Each path below is one point turned by a fixed rotation once a step. After each direction that follows a path, write how fast that rotation turns it, in degrees a step (0 if it stays still).
Each turn is a multiple of 5 degrees from 10 to 175, or 0.
Each row of a path follows its step; steps can be skipped.
Rotation 1:
step 2: [ -4   5   6 -10   8  10 -12   3   1   4 -17  -9  -8  13 -16   8  10 -17
   2 -13   4  17  -4 -15  -4  -3   2   6  -2  -3 -18  -9  -8   8  -2  -6
 -16   6  -5   3  -3   0   3 -14  -7 -10 -16  -9  10]
step 4: [ -3  13   4  -9  -6  17  10  19 -12  -6   3 -14   4  11   2  -3 -14 -15
  14   5  -5  15   3   1   1  -8  23   3   1  12   2  -9   0  -1  -2  -2
   7 -20  12  -9  -1  13   5  -2   0   3  -5  -8   0]
step 6: [  1   4  -2   4  -6   6   9  -8  -4  -6   3  -9  -8  -7 -24  -5   2   0
   9  -2  -2   5 -10  17 -18  -6  10   8  -1  -3   4  17  16  -7   4  -3
  20  -4  12  -1  12  -7 -19  10  16   3  -9  -7   5]
step 11: [  8   3   0   6  10  -7  10 -10   3 -10  -2   1 -12  14   6  -1   3  19
   7   8  10  -8   3   3  -7   5 -17  -8  16   5   8 -11   6  -7  22  -9
  -3  10  -1  10  11  17   8 -19   5  -1   8   9   4]
step 15: [ -6  -4  -2  -1   0 -16  -3  12   1   3  15 -10  13 -10  -4 -14 -10  -1
   7  -3  -3   4  -2   2  -3  -8   4  19   6  -6  12  -7  -5  -2   7   0
 -23  -7  14   3 -16   3  22  12 -12  17   3   0  -7]
step 18: [ -3  -4  -7 -16  11   8  10   7  -5  12  -7  16  -2   6 -11  -2   5   2
   2  -4 -19  15  -5  -9 -10  10  -6 -14 -13 -12  -8   6   0  14  -8   9
 -13  -3  -9   0  -7   6  15  11  16  -7   0 -12 -10]
step 23: [ -5  -9  -5 -10  -9  -9   9   4  13  -7  -6 -13  21   7   2   0  17   4
  12 -25  -3   1 -11   0   0 -10 -16  10  12   3   7  -1 -10   6  -5   5
   4  -9   6 -13  -2   1  -5  11  -9  14  12   5   5]
step 25: [-12   0 -17   6 -24   9   4  -3   3  -8  -4   4   3 -17  11  15   2   1
   1   4   6  -3  -8   0   0 -16  -5   8   1   8   3  -9  -2 -10  14   7
  -6 -12 -17   5  19  -4  -1  11  -9  -7   3 -12   7]
[ 0 -2  2  5  3  1  4 -2 -9  2  0  4  0 -1 -2 -2  5  1  1  2 -3 -4  3  1
  0  1  6 -1 -2 -1  0  0 -5  4  0  1  2 -1 -2 -3 -6 -2  0 -2  2 -4  1  0
  1] -> 175
[-2  0  4  1  2  0  2 -5  1 -3  1 -1  0 -1 -2  4  1  1 -2 -2  5 -5  1 -2
 -1  1 -1 -1  2 -1  6  2  2 -7  7  0  2 -1 -7 -3  1  1 -3  2  0  0 -2 -4
  2] -> 130
[ 1 -4  0  2 -2  0 -4 -2  3 -2  5 -3  2 -4 -3  0  6  3  0  4 -1 -3 -3  0
  1 -4  4 -1  0 -2 -3  2 -1  0 -1  1  0 -5  0  2  5 -1  5  7  2 -1 -1 -1
 -4] -> 40
[ 3 -1  0 -1 -4 -5  4  3 -3 -2  1  4  4 -3 -1  1 -3  0  2 -5  2 -1 -3  0
 -1 -3  4 -3  4  2 -3 10  2  2  2  1 -2  0 -1  1  1  3 -1 -3 -1 -1  1  3
  2] -> 130
[ 4  2 -5  2  6  0  0  0  0 -5 -1  3  0 -8 -3  1  0 -2 -3  2 -2  7 -1  2
 -1 -4  1 -1 -2  4  1 -4  0  0  0  0  2  2 -6  0  0  4  0  1  2  3  1  2
 -1] -> 100
[ 3  2  1  3  3 -2  2 -4  2 -6 -5 -2 -4  1  3 -2 -3 -1 -1  1  1 -2  1  3
 -7  5 -2 -3  0 -2 -3  5 -5  1 -2 -2 -1 -3  3 -1  1  1 -1  5 -1 -1  1  1
 -2] -> 140
